m = [130 125 126 158 112 126 135]
m[0] -> 130
m[5] -> 126
m[3] -> 158
m[1] -> 125

grid =
[[124 121 123 106 127 138 126 154 135 152 123 110 142 116 148]
 [124 131 120 139 140 125 138 120 118 121 122 133 108 121 118]
 [132 113 132 114 125 133 126 105 120 111 130 121 105 129 115]]
grid[0, 0] -> 124
grid[:, 11] -> [110, 133, 121]
grid[0, 7] -> 154
grid[0, 5] -> 138
grid[1, 2] -> 120
grid[1, 9] -> 121
grid[0, 12] -> 142
grid[0, 9] -> 152
grid[:, 6] -> [126, 138, 126]
grid[0, 4] -> 127
grid[:, 9] -> [152, 121, 111]
grid[2, 11] -> 121
grid[1, 10] -> 122
grid[2, 8] -> 120
grid[1, 0] -> 124

arr = [151 149 143 114 126 124 116 147 147 127 147 137 123 119 142 128]
arr[0] => 151
arr[1] => 149
arr[3] => 114
arr[8] => 147
arr[4] => 126
arr[5] => 124

data =
[[130 119 136 132 132 137 126]
 [129 128 133 133 140 145 138]
 [137 107 142 115 112 113 107]
 [112 136 114 144 150 146 142]
 [110 134 111 142 143 134 134]
 [126 128 129 131 139 141 137]]
Indices start at 0.
(0, 0) -> 130
(5, 4) -> 139
(0, 2) -> 136
(1, 1) -> 128
(4, 2) -> 111
(2, 6) -> 107
(5, 3) -> 131
(3, 0) -> 112
(1, 0) -> 129
(0, 3) -> 132
(1, 6) -> 138
(2, 4) -> 112
(5, 6) -> 137
(3, 2) -> 114
(5, 5) -> 141
(0, 4) -> 132

A =
[[135 115 122 125 135 116 129 126 134 137 122 123 136 140]
 [120 125 127 126 127 122 131 133 128 127 125 119 123 133]
 [128 123 125 126 133 121 130 126 131 131 123 124 127 132]
 [128 124 124 126 133 122 130 128 131 130 123 124 126 132]
 [129 115 120 118 137 120 132 134 138 132 121 117 104 136]
 [119 126 127 125 126 122 130 132 126 126 125 117 123 133]
 [140 104 114 122 139 110 130 130 140 148 123 119 151 145]
 [126 127 126 127 130 125 130 130 129 129 124 124 123 131]
 [123 122 122 125 131 126 131 127 133 130 123 121 115 132]
 [123 124 123 127 131 127 130 130 132 128 124 123 120 132]
 [128 120 123 126 133 122 129 126 132 132 123 124 130 135]
 [115 128 128 128 116 120 130 140 118 129 129 107 127 135]
 [123 117 127 132 135 116 133 122 134 137 126 108 137 134]
 [135 116 122 126 134 118 130 125 133 136 122 122 135 140]]
A[0][0]: 135
A[8][13]: 132
A[3][2]: 124
A[3][0]: 128
A[12][0]: 123
A[11][11]: 107
A[:, 6]: [129, 131, 130, 130, 132, 130, 130, 130, 131, 130, 129, 130, 133, 130]
A[5][10]: 125
A[:, 3]: [125, 126, 126, 126, 118, 125, 122, 127, 125, 127, 126, 128, 132, 126]
A[1]: [120, 125, 127, 126, 127, 122, 131, 133, 128, 127, 125, 119, 123, 133]
A[12][6]: 133
A[6][5]: 110
A[8][6]: 131
A[5][9]: 126
A[12][8]: 134
A[9][7]: 130
A[1][4]: 127
A[8][8]: 133
A[12][12]: 137
A[13][0]: 135
A[3]: [128, 124, 124, 126, 133, 122, 130, 128, 131, 130, 123, 124, 126, 132]
A[9][1]: 124
A[0][8]: 134
A[11][8]: 118
A[1][6]: 131
A[:, 13]: [140, 133, 132, 132, 136, 133, 145, 131, 132, 132, 135, 135, 134, 140]
A[7][10]: 124
A[4][7]: 134
A[12][11]: 108
A[10][10]: 123
A[7][1]: 127
A[3][7]: 128
A[13][3]: 126
A[11]: [115, 128, 128, 128, 116, 120, 130, 140, 118, 129, 129, 107, 127, 135]
A[:, 2]: [122, 127, 125, 124, 120, 127, 114, 126, 122, 123, 123, 128, 127, 122]
A[:, 5]: [116, 122, 121, 122, 120, 122, 110, 125, 126, 127, 122, 120, 116, 118]
A[:, 12]: [136, 123, 127, 126, 104, 123, 151, 123, 115, 120, 130, 127, 137, 135]

W = 137,129,126,123,118,102,122,125,119,131,124
W[0]: 137
W[5]: 102
W[-3]: 119
